Some points:
[  0 -75  24  11  36  -2   4  11  21 -20 -11  29 -63 -50 -33 -18 -70 -19  -7  21  19  18  -5  -5  -5 -73  45   1   1 -12 -12  53  -8   3  50 -30  45  -8]
[  1 -55 -44  -4 -61  52 -29 -44   9  35  22  24  25   9 -78   6 -17  17 -10 -58 -30  21  51 -14 -13 -74 -27  10 -35  15 -30  48  -3  13 -14 -58 -24  -6]
[-21  13  74 -23 -35  32  24 -26  34  29  18 -16  -2 -51  10   2  38 -21 -41  42  -9  54  -3 -16 -21  28   0 -10 -21   3 -26 -39  -2 -13  49 -46  29  16]
[-66  39  15  52 -16 -33  52   0 -47  -8 -18  37 -10  27  49  19  22  -5 -10  38  14  37 -64 -33 -43  -2 -58 -37 -13  44 -14  -7 -16 -26   2  34 -25 -33]
[ -2   9  47 -42  -8 -72 -40  17  18  11   9  39  30  -9  -3 -10   4 -25 -17   4 -57  25   4   6 -20 -34   6  55 -29 -71  -1 -21   9  29  -2  73  -7  13]
[  23  -25   11   -8  -33  -11   22  -30  -49    4  -77  -41 -106  -20    9  -30   34   -7   -4    1   22   31  -22    1  -11   19   31   15    9    8   -6   82   15    2    3   20  -14  -18]
[ 45 -50   8 -54  32 -41  43 -23  28  31   7   5  23  15 -16  18 -42  25 -49 -44  -9  12 -10 -33  -9   1 -14 -17 -89  -4  12  45   8  -9  -6 -22  -2  12]
[ -7   7 -38  31  54  53  15 -39  72  11 -10 -49  -2 -24  15 -41 -30   6  75  28 -18  30  24 -17  39  27 -44  27 -28 -45   2  13  32  52   4  21  19 -39]
[ 20 -41 -19 -37   6   4 -52 -28  34  22  10  18   0 -41 -65  11  10 -26  34 -71 -31  77  44  32   4  30  28 -10 -36 -20 -45  63  20  -4  41  32 -17  -7]
[ 66  19  12  70 -15  36  14  23 -44 -80 -29  62 -53  34  10  18   0  29   8  16 -49 -13  31  -2  18   0   7 -70 -23 -28 -31 -24  26   5  16   7 -40   0]
[  5   1   4 -11 -45 -12  -5 -22 -51   0  33  14  24   0   8  17 -16 -14  20 -46 -40  10 -93 -10 -14  48  52  -2   4  24  11  79   8   4 -77 -13  -7 -28]
[ 62  -1 -20  44 -30  34 -18 -17  21 -16 -67  66 -24  55  35 -34  37   0  32 -17 -32  17  15 -56 -21  19  50  48  16 -18  31  48  22 -12 -24  -9  -8  45]
[ -3  53  -7  47  -2  10  -1 -43 -42   7  -9  41  89   3  11  38  25   2  17  13  41  74  -6  15  35 -30  -9  54  -6  -5 -29 -47  -3 -25  44   3 -18  -8]
[ -7 -47 -24  66 -24 -25  29  33  24  43  10  24  11  55 -23  50 -13 -35  36  -7  76   8   7 -15  23   9 -40 -22  38 -55  -6 -43 -24 -35  15  14  28 -15]
[ 34 -12 -23  34 -14 -58  66   5  -7   3 -34   6 -43  25 -18  23   9  34  -1   0  26   5  27 -26   9  27 -26  27 -26  -3  10  -2  54  21   4 -23   9  53]
[-22  19 -13 -64 -24  -4  11  27   4 -11 -26  -5 -14  -9   2 -14 -67 -33 -19 -24 -10 -30   5 -55  19  23   3  -4   2  49 -18   2  15 -54 -22 -13  44   0]
[ 18 -16 -59  -6  35 -40 -62   9  17  78  26 -13 -41  -7   3   3  21   0  -1   6   9 -22 -12 -28 -14 -36  -7  17  12  23 -39   0  32 -16 -48   6  -2 -39]
[ 48  20  54   4   0  31   9  54   7  11  62 -34  -1 -11  19  14 -12  -4  34 -39  12 -24 -66  41 -15 -39 -12  -6  42  -8 -19  -5  28 -40  15 -47  -9  -2]
[ -43   59   27   17  -15  -28  -21   41   -1   30   16 -107   26  -29  -18   54  -22  -42   14   29   13   -9  -15   40    4    7   17  -24   27   -8   43   14   21  -90  -30 -104  -66    4]
[ 12 -17  10  27 -14 -37 -32  39   4 -14  -5 -78  75  21 -34 -39 -20 -20 -40  -2  13 -38  -1   5   5  31 -14  14  -8  67  26  35  42 -22  22  -9 -35 -24]
[-44 -20 -17  65  93  19  37  -3 -47 -26  12   9  30 -97  20  22  28 -14   9 -13   9  -6  20 -23  10 -27 -59 -12 -27   4   3   9  26  16 -32  -1   0  29]
[-23 -46 -62 -98  15  -1  13 -29  19  17  -4   8   1  -1  27 -30  -6  16  40  20  30  17 -26  25 -12 -10  14 -22 -76  64   7  -4   5 -13 -33  -6  -4  47]
[ 86  20 -26   1 -26  39  30  10 -33 -25 -68  11 -51  35 -26  65   4 -25 -23 -13  13  28   7  -3 -14 -24  27 -21 -14 -12  62  14 -20  27 -25  22   0   9]
[   5   -3  -34   -7   -8    7   42  -24   16   13    0  -36   34  -40    0  -36   36  -19    1   -5  -38 -105    7   36   -7   14   16   24    8  -22   14  -50   -2  -37   26   -5    0  -45]
[-38  11  -9 -20   9  42  -4  56  21  -6   8 -30  42  26  25  -7  64 -24  44  19   2 -55 -18  -1  -9 -21  29 -13 -22   8  -5  23   6   2  69 -31 -12  -8]
[-35 -32 -30  14 -49 -14 -17 -27 -17 -19  27  21 -31 -35  12  75 -56 -14  23  61  29 -49 -15  -3  -1  45  14  26 -25 -32 -11 -27  25  22  -4 -15 -26  -4]
[ 37  23 -24 -62  -7 -67 -26 -46  40 -12  13   8   3  32  35  32  31 -15   2  -6  -7 -26  41 -19  46  -3  17  10  44  21 -22  37  14  -8 -26  34  52  10]
[-38  17  13 -36  26  17 -41 -42 -53  -2   8 -31 -33   2  30  17 -23  22 -13 -91  24 -41   0  24  21  -7   2  26  -4   3  44 -53 -57   1 -10  14 -41  31]
[-39 -26 -16 -34  11  22  11  59  46   7  21 -25 -19 -57 -64  -4  22  13 -72  -2  12  38  -9  -5  30   3  50  19 -41 -51  -9  10  14 -30 -39   7  19 -23]
[ -5  53  -4 106 -50  -8 -11  15  57 -19  25  -9 -44  -2   6  19 -19  19 -28  20  13  22 -23   0  21 -30 -21 -61 -32 -36 -19   6 -21  22  71  -5  38  43]
[  6  37 -15  56 -22 -13   5   6  32   5  -4  58 -32   2  10 -51  40   8 -82  -5  14  35 -47  22  62 -15 -14 -22 -21 -14  19 -18  72 -19  23  -3  19  21]
[-32  -4 -73 -51 -14  26  37  -7 -17  10 -12 -35  39  29  32  35   3  26 -15  22   2  24   8 -13   4   1 -26  -3  82  -5  -2 -13  31  -4 -11  36 -21  26]
[-17  -2  36  -1  37 -25  20 -50  32  19 -56  -4   4 -11 -16  18 -45  42  -4 -18  17  -5  28  29  -9  12  58 -11 -59  -4 -40  34  22   9 -80 -41  36  30]
[-45  18  -3  23 -17  28 -13  15  16 -17 -33 -24  -2  13  22 -45 -13 -64  20 -12   2 -27   8  20 -73 -27 -40 -41  36 -67 -19  19  45  26 -12   9  71  -9]
[ 49   9  13 -16  37 -28  18 -82  28 -39  25  13  34  53 -85  -1 -12 -10 -12  28  14  -2 -24 -23 -14  14  25  29  30  52 -16 -27 -42 -10 -45  32  -8  13]
[ 46 -38 -37 -26 -19 -46  20  -2  -9 -18  16  18 -17 -52  26 -90  19  26  57 -36  59  15  40 -58  -6   9  49 -30 -13 -42  -4  10 -26   9 -61 -30 -30  -7]
[-38 -11  37  16  -1  18   4  -4  -8  28  51 -36  11 -16 -46 -49 -30 -34  13  13 -35 -54  26  10  46   0  25 -18  13 -36  53  46 -46   4  23  -8 -11  -4]
[ 22  -1  40 -60 -39 -21 -31  31  33  29 -37  23  32 -29 -28  14  21  41  19   2   0 -47 -14  -8  27 -31  41 -16  66  20  36  37  45   2  39   3  57 -53]
[-56 -45 -50  79  -4 -32   8  28  -4   3  -3  25 -10 -38  -2 -22  15 -10 -21  -7 -49  38  34  14 -15  19  27 -12  15  35 -21 -69 -33  47  44   1   9   8]
[  7  25 -44 -10  23   7  10  15 -16  64  32  28  27  -7   2 -47 -53 -39 -38  13  66  12  11  26   5   2  55 -28  31  37  10 -42  43  43  16  17   0 -19]
[ 19 -10 -46   3 -23  -4 -61 -24   8  -8 -30  24  39  -3  12 -44  27   2 -34  82 -21 -30  -2   0   8  68 -55  22  11 -57 -23  15 -42   5  22  15  81  47]
[ -1 -54  -1  51  13   5   5  15  17  24  13 -50  32  16  67 -23 -13  27   8  41  -3   2 106   1  13  15  -7  34  11  30  15   8   1   8 -23  30  23 -13]
[ 12 -31 -17   6 -19 -50  30  14 -10 -41  16  10 -43  77  34  11  21 -13 -31  49  -5  46   4  49  13 -16  21 -23  29 -53  -2  -2  25  41  30 -38  44 -12]
[-18  37 -32 -55  13 -39  31   4  46  -1   3  67 -35   1  11  12  -2  25 -15  15  28   9  28  14  19  52 -32  38  11  42 -21  54 -47  13  -1   2 -17  26]
[-20 -47  17 -23 -14  -4 -17  49  59  49 -31 -31  14 -83  19 -27  11 -27 -12 -31   1   9 -52 -19  83 -66  30  21 -46 -17 -37  -1 -12  43  -8 -33  23 -12]
These points spread out most along one direction. Take the direction at right angles to it along which they spread out most. Then take the direction at right angles to both along which they spread out most. Go by this last direction. For each point below, how far along it does it lie, from 0 to 99? 50 is the average, and the first point above lies past it. One standard deviation of the points above along it is 16.
[ 19 -10 -46   3 -23  -4 -61 -24   8  -8 -30  24  39  -3  12 -44  27   2 -34  82 -21 -30  -2   0   8  68 -55  22  11 -57 -23  15 -42   5  22  15  81  47] -> 58
[ 12 -31 -17   6 -19 -50  30  14 -10 -41  16  10 -43  77  34  11  21 -13 -31  49  -5  46   4  49  13 -16  21 -23  29 -53  -2  -2  25  41  30 -38  44 -12] -> 57
[-18  37 -32 -55  13 -39  31   4  46  -1   3  67 -35   1  11  12  -2  25 -15  15  28   9  28  14  19  52 -32  38  11  42 -21  54 -47  13  -1   2 -17  26] -> 38
[-38 -11  37  16  -1  18   4  -4  -8  28  51 -36  11 -16 -46 -49 -30 -34  13  13 -35 -54  26  10  46   0  25 -18  13 -36  53  46 -46   4  23  -8 -11  -4] -> 58
[  23  -25   11   -8  -33  -11   22  -30  -49    4  -77  -41 -106  -20    9  -30   34   -7   -4    1   22   31  -22    1  -11   19   31   15    9    8   -6   82   15    2    3   20  -14  -18] -> 49
[ -7 -47 -24  66 -24 -25  29  33  24  43  10  24  11  55 -23  50 -13 -35  36  -7  76   8   7 -15  23   9 -40 -22  38 -55  -6 -43 -24 -35  15  14  28 -15] -> 48
[-45  18  -3  23 -17  28 -13  15  16 -17 -33 -24  -2  13  22 -45 -13 -64  20 -12   2 -27   8  20 -73 -27 -40 -41  36 -67 -19  19  45  26 -12   9  71  -9] -> 61
[ -3  53  -7  47  -2  10  -1 -43 -42   7  -9  41  89   3  11  38  25   2  17  13  41  74  -6  15  35 -30  -9  54  -6  -5 -29 -47  -3 -25  44   3 -18  -8] -> 38
[ 34 -12 -23  34 -14 -58  66   5  -7   3 -34   6 -43  25 -18  23   9  34  -1   0  26   5  27 -26   9  27 -26  27 -26  -3  10  -2  54  21   4 -23   9  53] -> 46
[  5   1   4 -11 -45 -12  -5 -22 -51   0  33  14  24   0   8  17 -16 -14  20 -46 -40  10 -93 -10 -14  48  52  -2   4  24  11  79   8   4 -77 -13  -7 -28] -> 25
[-22  19 -13 -64 -24  -4  11  27   4 -11 -26  -5 -14  -9   2 -14 -67 -33 -19 -24 -10 -30   5 -55  19  23   3  -4   2  49 -18   2  15 -54 -22 -13  44   0] -> 37
[   5   -3  -34   -7   -8    7   42  -24   16   13    0  -36   34  -40    0  -36   36  -19    1   -5  -38 -105    7   36   -7   14   16   24    8  -22   14  -50   -2  -37   26   -5    0  -45] -> 44
